Rows are one point carried round by a steady rotation, each followed by how many steps it has turned.
The counts run from 0 to 572.
[ -3 -18  -9  -9 -22 -21  -5   0  -6  -1   7   1   3  -5  -9  -4  -2  -4
   0  -8  -2  14  10  -7 -21   6 -22  -1 -21   5  30   1   1  11   6  -9
  15  17   9  -5  -7  18  -5  -3   4 -16  -8   1   2   3  20  -1   5   0
 -12   4   3 -21 -12  23 -10   3 -10   3 -26   8  20  -1 -14   1  17  -7
   7  -2   5  24 -12   7  -2  -7] | 246
[  0  -2  -8   1  -6 -36   6  -6  -4  11   4 -15   2  -4  -8  -5   6 -10
   3  13  -1  16  -4  -3 -23 -18 -12   3  -6   1  28   2 -10  17   6 -13
  21  15  -5   0  -5  19  -8 -13   4 -14   0   3   7  -8  24  17 -14 -22
 -18   5   4 -22   2   6 -16  -4   8  -6 -12   7  18  -2  -4   9  10 -14
  -5  -1   5  12   5   6   3 -16] | 50
[ 14  -8  -5  -1 -13 -27   9 -11  -7  -2  -4 -16  -1   3  -5 -10   7 -12
  -1   5   3  13 -13   3  -6 -14 -18   8  -6   1  28  12  -1  18 -10   2
  14  19 -17  -9   2  23  -4  -3   6  -9  -1  -2   3 -14  23   7 -19  -9
  -8  13   0 -19   3  19 -20 -10  -1   5  -4  11  18 -11  -8   5  10  -2
   2 -12   7   7   6  14  -7 -21] | 503
[  5   0   4   2  -4 -23   0 -12  -6 -13 -24  -1  -5  -3   0   1  14  -3
  -5  12  -6  17  -3  -4  -7  -1 -14  -3 -13   3  17  17  11  -2 -11   5
  18  14  -6   1   4  39  -7   9  19 -10  -7 -13  11 -26  -3  -1  -3 -17
   6  14  -8 -20   5  16 -14  -6  -5  10 -17  11  11   6  -1  -2   3 -12
   6  -1  12   7 -10  10 -21   0] | 126
[  8 -17   7  -1   1 -16   9  -4  -4   4 -11 -12  -9  10   0 -12  -2 -18
  -7   2   2  13   5  15 -15  -3  -7   7  -9   2  18 -15  -3  -4  -6  -4
  23  11  -3  -8  -4  20   2  -8  12 -22   6   6  -6  -8  25  -4  -3  -5
  23  10   4 -16   4  19 -33  -9  -8 -21 -11  -8  15   9  -7  -5  -4 -14
   4   2  -1   8  -2   9 -12 -14] | 73
[ 13 -21  -1   5  10 -18   4  -8  -2  -4 -11 -17   3   5   5  -5   6   2
   5   6  -4   1   5  -9 -20   3 -27  -5 -19   2  15   5   8  16  -3 -12
  25  21   6   1   2  30  -2   3  19 -20  -4 -15   9  -6   0   3   4  -7
   1  10  -7 -23  -4  14  -8  -7  -9   1 -11   0  15   9 -10   1   8 -20
   4  -6   6  10  -4  -3 -23  -2] | 547
[  7 -14   7   4 -15 -24   4  13   4   0   0  -5 -10   6  -2   1  -4 -10
  -6  13   2   4  20   1 -18 -15 -13 -11   5  13  15  -1  -8   5   5   1
  26  13  -7 -10  -3  22 -11  -3   7 -22  15   4  -5 -13  21   6  -6  -6
   8  19   7 -23  -4  23 -19 -11   5 -16  -2   2   6  12   9 -15   0 -10
   1   7   2  10 -15  17 -14   0] | 5
[ -6 -25 -15  -1 -19 -12  -6 -10  -1 -14  -1  -6  -9   9   1  -7   1  -1
   0  -5  -5  12  -6   2 -19  -5 -10   7 -20  -3  10   5   3   0  -2 -14
  19  17   0  -6  -7  17   1  -1  10 -23  -9  -4   3  -3  16 -15  12   2
  -3   7  -8  -8 -12  27 -25 -17 -13  19 -10   1  21   3 -12  -7  -5  -5
  28 -17   0  11   0  14   5 -10] | 111
[-10 -14  -7  12   0 -10   7  -2  -7  -9 -10  -4 -24  19  -3  -4   8   0
  -9   9   1  23   2  16 -21 -15  -3  10 -14  -5   3   2   5  -6   8  -3
  19  23  -8  -4  -7  19   6   0   6 -28   2  -4   8 -17  11 -10   1  -4
  10   9  -7  -9   8  16 -27 -20  -7  -5  -8  -9  15  12  -4 -11 -15 -18
  20 -11   6   4   4  11  -3 -10] | 75
[  6  -7   9   0 -14 -27   9   6   4   1   0 -17  -5   5   1 -13  -8 -20
   4  10   4  11  -1   6  -8   2  -5   3  -2  10  23  -2 -11  -1  -6  -7
  26  13 -13  -8 -10  25  -4 -10   5 -19   3   7  -3 -10  29   7 -14 -10
   6  16   5 -21  -1  21 -26  -8   2 -15  -5   2  17   4   0  -2   3  -6
  -1   5  -3  11  -9  11  -8 -12] | 138
[ -8 -12   1   8   0 -14   7  13   1  -3   6 -17  -6  21   0   3   7 -11
   0   8   2  16   2 -10 -19   0 -11  -3 -15  -5   4  -1   2   5   7 -20
  26  32  -3  -2  -4  17  -2   1   1 -29 -17 -17   5  -8  21  -1   5  -6
 -12   0   0 -11  -5   6 -29 -13  -1 -20 -10 -10   9   6  -9   0 -11 -13
  11  -1   6  10  16  -7   3 -11] | 298
[  1 -24   4   5 -10 -12   1   7  10  -8  -4  -9  -9  22  11 -14  -7 -14
   2  -2   6  14   6   3  -6  -4 -11   2  -9  11  15   3   0  -8  -1  -6
  21  19 -11 -12   2  21  -2   7  10 -24   3  -5   8 -10  14 -17  -7   4
  10  20  -5 -11 -16  31 -19  -9 -11   2  -2   0  10   8  -1 -19 -10   4
  12  -4 -13  13  -7   1  -8 -13] | 555
[ -3 -17   7  -1 -12 -13 -10   0   1 -13 -10   5  -4   7   2   0  -1  -2
   0   9  -5   5  19   0 -14  -4 -20  -6 -12  10  17  10   4   3   7   1
  23  12  -6  -8   0  30  -8   9  12 -20   4 -10   5 -14   5  -4   1   0
   5  15  -5 -25 -10  26  -3 -12 -17  -3 -12   8   5  15   3 -20   3 -12
  17   1   3  11 -17  11 -25   6] | 324
[ -4  -7 -12   3 -24 -21  -8   6   1  -4   5  -2   4   2  -6   3  11  -8
  -1   8   8  18  -6  -2 -15 -24 -10  -7  -5   7  14  22 -13  10  13  -8
  13  23 -17 -10   6  15 -13   5   0 -17  -9 -11  11  -8  22   7 -13  -5
 -17  19   6 -20  -6  12 -15 -16  -4  -5  -2  17  12   1   1  -7   1   8
  11   1   6   9   0   6  -4 -13] | 368
[  4   2   8   3  -8 -21   0   4 -12  -9 -13   2  -7  -3 -12  12  13  -6
  -6  19  -5  13  10  -8 -16   2 -15 -10  -5  -2  10   4   4   4  -4   0
  23  15  -3  -8   0  30  -7   5   7 -18  -3 -11   1 -20  14  12   3 -12
   4  12   2 -24   9  13 -17  -9   7 -19 -20   5   9   9  -3  -1   3 -10
   3   9  20  10 -10  13 -18   6] | 260
[ -8  -6 -10   5 -17 -16  -6  10   6  -5   4  -7  -5  14   0   3  12  -3
   4   4  13  22 -10  -1 -15 -21 -11  -8  -7   6   5  24  -6  -1  10 -13
  14  28 -12 -13   6   9  -7  10   1 -19  -9 -12  18 -15  16  -3 -12  -3
 -11  24   4 -16 -15  14 -21 -16  -2   2  -1  14  19   4  -1 -10  -1  10
  11  -4   6   6   3   1  -4 -17] | 367
[ -1 -11 -17   7   6 -16   6   0  -3   8  11   0  -9  -1  -9   1   4  10
 -13   1  -2   5   9   6 -41 -28 -17  -3  -3   2  19   2  -5   9   3  -5
  22  28   2 -13  -7  11   1   2   6 -20  10   6  17 -10  10   5 -16  -9
  -5  15   6 -17  -8  10 -16  -7   7   1 -12   5  15   6   2  -6   8 -12
   0 -10   7   9   7   8  -9 -11] | 84
[  5 -14  -7   1 -11 -11   5   1  -6  -3   2   2   2   3  -4   5   0  -5
  -9   6  12   6   8  11 -28 -18 -14  -4  -6   6  14   7  -6   2  -2   5
  18  17 -14 -21  -1  19  -7   1   6 -22   7   1   4 -13  18   7 -10   1
  17  24   4 -22  -1  23 -22 -20  -5  -9  -5   4  19  15   7 -18   3  -6
   8  -4  16   2  -5  18 -22  -4] | 171
[-10 -16  -7  -1 -14 -24  -4   3   6   5   8 -18  -1  14   5 -13   0 -16
  11  -2   3  18  -9  -2 -10  -2 -10   3 -14   4  21   7  -9   9  11 -24
  18  22  -7  -4  -1  11  -2   0   2 -19 -15  -4   7  -2  24  -9  -7  -6
 -21  10   2 -14 -13  15 -24  -6  -9   3  -7   1  16  -6 -13   1  -1  -3
   8  -1 -10  12   7  -5   7 -21] | 466
[ 16  -4  11   6  -8 -28  10  -8  -2 -10 -13 -14 -10   2  -2 -14   7  -3
   0  11  -5  23   1  -6  -2   9 -17   1 -15   4  22  14  10   3 -10  -2
  17  23  -3  -1   1  31  -1  -3  18 -15   2  -8   8 -20   5  -7 -12 -18
  -3  14  -3 -10  -3  22 -15   6   8  11 -15   9  16   1   0   7   5 -10
  -2  -5   2  17 -14   3 -11  -5] | 59
[  1  -5   1  -4 -20 -33  -7   8  -2  -2   1  -8  -9  -3 -11  -7  12  -7
  -1  -6  -6  18   3 -14 -13   1 -20  -2 -15  11  29  12   3   8   8  -9
  15  23   9   0  -1  18  -4  -5   5 -12  -6   1   2  -1  21 -10   2 -12
 -22   3   7 -12 -15  21 -14   6   3   8 -18   9  14  -6 -15   9  10  -4
   6   2  -2  23 -13   6   1 -10] | 312
[ 10 -24   6   3 -11 -21   2   7   9  -2   8 -23   3  15  11 -14  -3 -18
   9   1   3   8   0  -5  -4  -1 -16  -1 -10  12  19   1  -9   2  -1 -19
  23  21 -11 -12   2  18  -5   4  10 -23  -7  -5   4  -3  22  -4  -8  -1
  -4  20   3 -17 -20  24 -25  -9 -10  -4   0  -3  13   2  -7  -8  -6   4
   4   2 -14  10  -3  -6  -4 -15] | 168
[  4  -7  -8   7   9 -23   9 -13   2   9  -4 -10  -5  -1  -6 -16   6  -5
  -5   2 -11  12  -8   0 -20 -24 -10   7   1   0  23   1   0   1 -17  -7
  19  24  -4 -12   0  16   3   2  11 -14   0   4  16 -12  16  -7 -15 -21
  -3  13   6 -17  -6  14 -29  -2   8  16 -12   8  12  -9  -8  -1  -3  -2
  -4  -8 -10   5   9   5   0 -26] | 118
[  9 -10  10   6 -12 -27   4  -3   1 -15 -13 -16  -9  11   6  -6   1 -13
   8  20   0  18  -1  -1   2   4 -15  -1 -13   2  11  17   7  -2  -5  -5
  21  16 -16   2   1  33  -5  -1  19 -19  -4 -14   1 -25   7  -2  -6 -15
   6  13  -8 -15   1  22 -14 -13   0   0 -10   8  11   9   3  -4  -5  -6
   9  -2   6   9 -10   7 -15  -1] | 358
[ -7   3   8   4 -14 -13   7   5   5  -8  -2   8  -9  17  -5  -1   0   0
 -15   8   0  24  16 -11 -13  -4 -18   0  -5   3  23  13  10 -10  -4   5
  13  27  -7 -15   3  20  -7  14  -2 -18  -5  -9  20 -29   5  -9 -22 -11
  -8  17  -1 -17 -13  27  -8   1  -2  10 -21  15   1   1   1 -11  -5  -2
   5  -5   4   8   3  -4  -8  -4] | 222
[-11 -15 -17   3 -10 -15 -10  -6  -6  -5  -3   3  -4  -2  -4   0  13  -4
   0   0 -10   8 -12   1 -25 -20   0   3  -4  -5   8   1  -4  -2  -7 -17
  20  16  -2  -8  -7  17   0   4   5 -24 -13   0   8  -5  18 -14  15  -6
  -2  10   5 -14   0  16 -36 -17  -4  12 -16   7  16   0 -11  -6 -12   0
  17  -6   2   4   6  16   6 -14] | 563
[-14  -4  -5  10 -12 -16  -4   3  -2 -14  -6  -3 -17  14  -7   3  19  -5
  -7   8   1  27  -8   4 -15 -14   1   1  -7  -5   2  15   3 -13   5  -8
  16  24  -9  -5  -5  18  -1   4   7 -26  -9  -5  13 -17  11 -17   5  -9
  -2  16   0  -7  -1  13 -31 -19   0   6  -9   2  11  10  -9  -8 -13  -4
  19  -5   6   8   1   9   6 -10] | 10
[ 11  -6   3   2 -12 -30   5   1   2  -3  -9 -23  -2   7   1  -9  10 -19
   1  15  10  18 -10   6  -3 -12  -9   3  -3   7  19  10  -8  11  -1  -6
  18  16 -20  -6   2  24  -6  -9   9 -14   2  -6   1 -15  30   8 -14  -8
  -3  17   2 -21   4  12 -25 -15   3 -15   2   1  15   1   2   4   1   0
   4  -2   2   5  -2  12 -10 -20] | 204
[ -6 -14  16   3  -3 -19  -3  10  11  -1  -4 -10  -5  21  -1  -4  -1 -20
  -9   6 -11  13  17 -12  -6  -7 -14   1  -2   9  27  -4   4   6   2   0
  23  13  -4  -1   5  27  -5   4   3 -25  -6  -7  -3  -9  26  -9   1  -2
  -7   0  -2 -20  -7  23 -17 -10 -12 -17  -5  -5  -6   3  -4 -18 -10 -12
   7   2 -12  10  11  -1  -3 -11] | 487
[ 17 -16   6  12  -5 -22   9   8  -8 -11  -8 -17  -9  11   1  -2   3 -10
  -4  11   4  11   9  -2 -11   5 -12  -9 -12  -1   8  -1   5  14  -6  -5
  26  18  -1  -1  -4  30   0  -9  18 -24   7 -12  -8  -9  18   7   9  -2
   9   9  -4 -16   4  18 -24 -13   5 -16  -7  -9  18  13  -4  -1  -2 -15
   7  -4  14   7  -9  15 -14   4] | 393
[ -3  -7  13  -5 -30 -24   2   5   4 -11  -1  -7   4   7  -2  -1  -7 -22
   6  17   5  17   5  -5   1   9 -12   0  -8   9  23   7   1   3   2  -2
  20  10 -16  -8   2  31 -11  -3   0 -18  -8 -10  -8 -17  24   4  -6  -4
  -5  10  -2 -22  -1  24 -16 -12  -9 -13 -12   8   6   2   3  -5   1  -1
  11   8   5  12  -7   8  -5  -3] | 523
[  3  -3  -3   0  -9 -25 -10  -8  -5 -10 -14   2   5 -10  -1   5  13   2
   5   9 -11  13   1 -12 -17  -4 -18  -9 -11   0  19  15   1   2  -4  -3
  19  16   1  -2   6  31 -12  13  13 -18 -12 -13  17 -18   2   3   3 -21
 -11  15   2 -25  -5  15 -12  -8  -6  11 -21  19  11  -2  -3  -3  10  -2
   0   6  10  15 -10   6 -19   2] | 513
